One vector is turned by the same rotation once a tick. Each row is the vector after some number of ticks, and that number follows the row.
The counts run from 0 to 875.
[ 27 -23 -10  -9  17  10   5 -27 -21   2  -8 -19 -31 -17  -4   3  -3 -11
  -2 -28  32  31   4  31  -7  24  57  16 -37 -22  -4  33  -9   3  75  -4
  -9   3  47  19  23   2 -14  24   9  22   6  21  15  -1  26  -8  18  -3] => 218
[ 21  -6 -18  -5  27   0  -2 -10 -30 -33  20   2 -23 -11 -20 -17  22   6
  22  10  25  34 -20  34  29  28  24  15 -15   8  -4  40   2 -33  28  17
 -31 -22  28   4  47  46 -24  -8 -14  -7  15   7 -32   5  13  32  17 -15] => 869
[ 18  -2   8  20  11  -5 -30   2 -57  -3  -5   6 -45 -24   2  23  10   0
  -1  -2   8  40  28  16  -8  39  40   1 -27 -24  10  -2  14 -20  49   9
 -31  10  43   9  29  15  20   1   1  28  16  20 -11   6  15  17  24  -6] => 628
[ 14  -9 -11  18  35  21 -17   0 -35  21  18   9  17 -36  -5  31  22  13
  37  -9  23  20  -3 -18 -21  -4  51 -28 -13 -16  -5 -22   0 -27  47  -5
 -14  20  37  -7  13  -3 -11 -20   3   4 -17  29 -12  21  41  -3  30 -21] => 585
[ 14  -3 -54  -5  -4  27  -6  22 -30   0 -17  -1 -39 -32  -6 -29  33  19
   9   0  35  17  -2  18   5   1  27  -4 -15 -10  -2   2  11  -1  62  19
  -4 -11  57  31 -10  30  -8  -6  -7   1  -3  22  -9  -4  31  30  -8  -6] => 772
[ 54 -18   9 -12  32  25  12 -15 -16  -9 -19   8  -1   3 -21   0  14   6
   7 -19  42  12 -10  33  -2  23  21  16  17  -5 -13  41  -8 -15  52  -1
 -21 -17  26  29  22  47 -20  21  -1  -6  -2  18 -14   0  33  33  -6 -27] => 788
[ 28 -15   9 -13  17  43  12 -33  -7  11  10  -8  -1  -6   5   2  -2   6
  19 -38  30  15  -8   2  -8  19  31  25 -14 -20 -18  34  -9 -14  66  10
 -19   3  33  14  37  30 -27  22  16  12 -11  30  -8  15  41  -6  16 -17] => 719
[-11 -15 -41 -13  12  11  -6  15 -31  28  -4   8 -16 -20  -8 -23  30  35
  13   9  44  -3   2  -5  19  15  20 -16 -39  10 -18  -8  -4  -6  48  21
 -23   4  71  29   2  27  -1  -5   2 -21   4   6  -1 -16  32  24   9  -8] => 340
[ -6   2  26  -1  12   9 -26  10 -27  14  -3   5  22   5  -3  14  30 -28
  -1 -15  12   5  14 -20 -17  35  39  12 -23 -28  -3   4  11  -1  68  35
 -23   6  59   9  34   8   8  24  -8  25 -14  33  -1  -7  39   8  28 -16] => 472
[-15   1   5   8  -4  19 -21 -22 -49   1  43   7  13  -6  14  17   9   3
  17  -5  20  38   4 -19  -4  20  43  11 -45  15  -2  13  22 -26  34  30
 -32  -1  37 -16  47  20   6  -3  -3   3  -4  25 -18  19  30  29  28 -23] => 393
[ 17  -3 -27   4  37  16   2  18 -10 -31 -11  -2 -11 -17 -29  -7  22   9
  16  13  25   8 -37  35   0  30  22   8  -6  -7  -9  50  13 -37  27 -14
  -6  -5  42   5  38  58 -28 -22 -12  13  -2  22 -20  -4  32   9  10 -22] => 524
[ 17   6 -20  -7   3  24 -10 -37 -44  21  16  14   6   5  -5  40  16   0
  17 -26  26  39  16  15  -7   6  42 -11 -22 -16 -11   5  -2   6  45  16
 -31 -22  41   1  -3 -17 -14  29 -19 -13  11  30 -10   0  21  46  -9 -24] => 644
[ 29 -22 -12  -2  43   8   8  12 -22  -8 -26   4  20 -19 -25  14   6  10
   3   5  46  -5 -40  23  -6  20  40   3 -17  10 -22  27  20 -32  35 -33
  12 -10  36   6   6  47 -29 -15 -17   0  -5  14  15 -23  34  27  11 -32] => 678
[  9  -7 -16  -5  -6  29  13  -7 -31   3  11 -20 -20 -24  -3   7 -17  -6
  -8 -32  23  24  -5   6   1  26  41  38 -63   8 -27  34  18  -1  61   5
 -12 -14  36   6  37  35 -12   6  12  20  -7  22   2  -4  30  14  25 -24] => 50
[ 41  -5   2   4  28  25  -4 -26  -2  -4 -19  10   0   6   6  10  -2   3
  21 -36  11  11 -31  12   7  32  19  36  15 -27 -19  33  10 -30  50  15
 -17  -1  31  21  16  42 -22   9  -5   6   9  27 -13   0  45  16  11 -34] => 289
[ 26  24 -11  13  17  24 -27  26 -35  -3  -4  20  14  -6  -9  11  54   7
  22   1   7  23   2  -5   1  14  15  -6  20 -28   1   6  19 -15  45  28
 -38 -16  36  -3  20  37 -11   2 -22   4  -8  33 -44  12  29  51   5 -24] => 447
[ 22  -8  26  15  31  -8 -30  26 -51   4 -21  12   5 -28 -10   3   8 -16
   3  -3  18  11  27   7 -11  29  41  -2   0 -28   1 -20   7 -24  69  22
 -28   8  44  16  33  29  11  -6 -11  21 -14   6 -17  23  36   4  30 -22] => 195
[  6 -20 -13 -17   7  20 -11 -30 -24   4   8 -14   9  -6  25  -6   6 -11
   2 -31  25  10 -30 -21   5  27  57  44 -43  10 -17  31  23 -16  60  24
  -4   5  36  10  25  26 -11   1   0   0 -13   4  15 -13  36  12  28 -25] => 482
[ 31  -3 -33  25  17  16 -19  10 -64  -3 -13  21   2 -26  -3  14  -1  18
  10  -5  27  24 -13  14   9  16  33   2  -8  13 -21  -5  34 -36  30   1
 -15 -25  24   5  -6  38  -2 -39 -17  -4  11   9 -15   6  27  60  -4 -40] => 268
[ 38 -16 -30  -4  52  -4 -13  17 -17  12 -31  15 -20 -37 -27  18  26   1
  16  -9  19   1  -6   7  -7   9  43 -21  -6 -37 -14  -8   3 -10  52 -18
  -5  18  55  17 -11   5 -15  -5  -2  11   1  18  -2  -8  35 -10  21 -13] => 430
[  0  -2 -30  -6   8  21  -6 -26 -30 -19  24 -15 -53 -18   6  -9  16  12
  21  -6  18  42   0  14  12  29  35  22 -36 -18   1  41   2 -21  44  33
 -30  -2  44   6  49  26 -14  11  10  10  13  20 -23   1  17   7  19   3] => 716
[ 14  -4   0 -16  28  25  -4  12 -16  39   4  -4  41 -12 -13  32  26  -5
   9 -28  24  -1   2 -34 -21   5  41   6 -40 -13 -23   9   9  17  66  -3
 -10   3  46   5  15  10 -16  26  -2   9 -21  38  12 -11  39  12  25 -24] => 318
[-18 -21  21   0  46 -13  -4 -12 -26  26   2   6  15   4 -20  39  12   5
  10   1  24   3   0   3  -8  38  35 -17 -44 -27  -5   0   3 -19  46 -15
 -11  21  68  -2  31   2  -2  11   1  15   7  29  11 -28  34  -4  29 -18] => 820
[ 22  -5 -49   6  22  22  -2 -14 -45   7  19   9   9 -29 -13  23   6  33
  23  -1  38  36 -26  18   1  -2  42 -17 -29  12 -21   8   8 -37  21 -20
  -6 -18  31 -14   8  17 -35 -28  -8 -19   6  25 -18  12  28  41   3 -32] => 589
[ 27  -4 -14  -6  19  30  -3  -1 -14   6 -14   0 -30  -2   9  31  34   2
  10 -31   1  19 -10 -20 -15  47  29  32 -24 -33  -2  32  32  -1  59   0
 -12  12  30   7  11  24  -8  23  -2  33  -2  40   1 -28  33  16  12  -7] => 638
[ 12  11 -25 -12  15   5  -7  10 -41   8   3  28  -7  -6 -34  20  12  18
  17   0   5  20   7  10  30  29 -10 -10 -24 -14 -30   2   2  -4  38  13
 -47 -36  54   5  15  46 -18  -6 -12 -13  24  17 -35 -11  15  51  -1 -38] => 533
[ 13 -14 -20  12  24  18 -14 -53 -35  19  19  23  24  -8   6  45  12  14
  30 -19  22  29 -17  -5 -13   8  57 -18  -7 -13 -10  -9   7 -40  29   1
 -21   6  36  -8   9 -13 -14  -5  -8 -10  -1  30  -6   9  34  19   9 -25] => 155
[  0   2 -14  -7   4  14   2 -35 -25   4  29   4   5   7 -22   0  -4  11
  27  -6  24  33  11  27  13  12  18  -4 -27 -16 -15  22 -27 -19  48  31
 -45 -22  58   9  40  21 -22  17   0 -14  11  22 -30  17  31  17   9 -21] => 799
[ 20  -8 -13  23  34  21 -15  12 -49   3 -29  29   4  -8 -12  33  29  31
  10   6  33  16 -12   6  -4  30  23 -23   4  -4  -3  -5  32 -39  28  -8
 -11   4  36  13 -16  32   6 -21 -12  -3   6  29 -16 -11  34  58 -11 -29] => 767
[ 13   4  -6  18  27 -13 -49   1 -39  -9 -13  29 -20  -6   4   6  36  -7
  17  11   7  29   5  15  11  40  28  -5  14 -24  16  -7  11 -34  41  33
 -32  -6  49  17  22  19  16  -8 -28  13  19  13 -31   0  28  28  11 -12] => 280
[ 12  -4  11  12  30 -16 -40   2 -46 -13  -8  16 -35 -14  -1  21  17 -14
   7  -4   0  28  19   6   3  49  36  14 -23 -27  12   1  19 -24  55  26
 -32   7  46   7  29  15  10   5 -14  25  10  11 -18  -6  15  13  25  -6] => 627
[ 19 -32  -7  -9  29  17   0 -66 -18   8   0   2  14   9  11  19 -12  -7
   7 -29  37  14 -29  20   2  18  60  22 -17  -2 -18  31  -1 -29  48   4
  -6   2  39  18  15   2 -25  15  -5 -12   6  13  14  -6  42   9  20 -24] => 566
[ 41   6   0   5  29  33  -6 -16 -16   3   2  15  15   8  -7  61   9   1
  19 -37   1  27 -17  -8 -16  27  40  18  -4 -27 -19  23  20  -9  40 -12
 -13  -9  19  -7   9  16 -27  21 -12  22   7  47 -15  -5  36  36   0 -33] => 723
[ 25 -15 -60 -18  30  15  -4 -12  -7   6 -12   7   0  -2  -8  16  43  10
  15  -8  36   3 -41   1   2  15  55   8 -24  -5 -15  28  19  -3  37 -11
   9  -2  42  15 -18  12 -26  12 -25 -10  12  17  19 -40  36  26   0 -17] => 79
[  3 -19 -10 -24  27  12  12 -28  -9  19   5   3  23  15 -11  21   4  14
   8 -15  24  -6 -29 -12  21  35  22  22 -47   6 -38  30  14 -13  46   3
 -15  -8  44  14  24  33 -28  11   4 -14  10  23  11 -36  33  19  14 -37] => 399
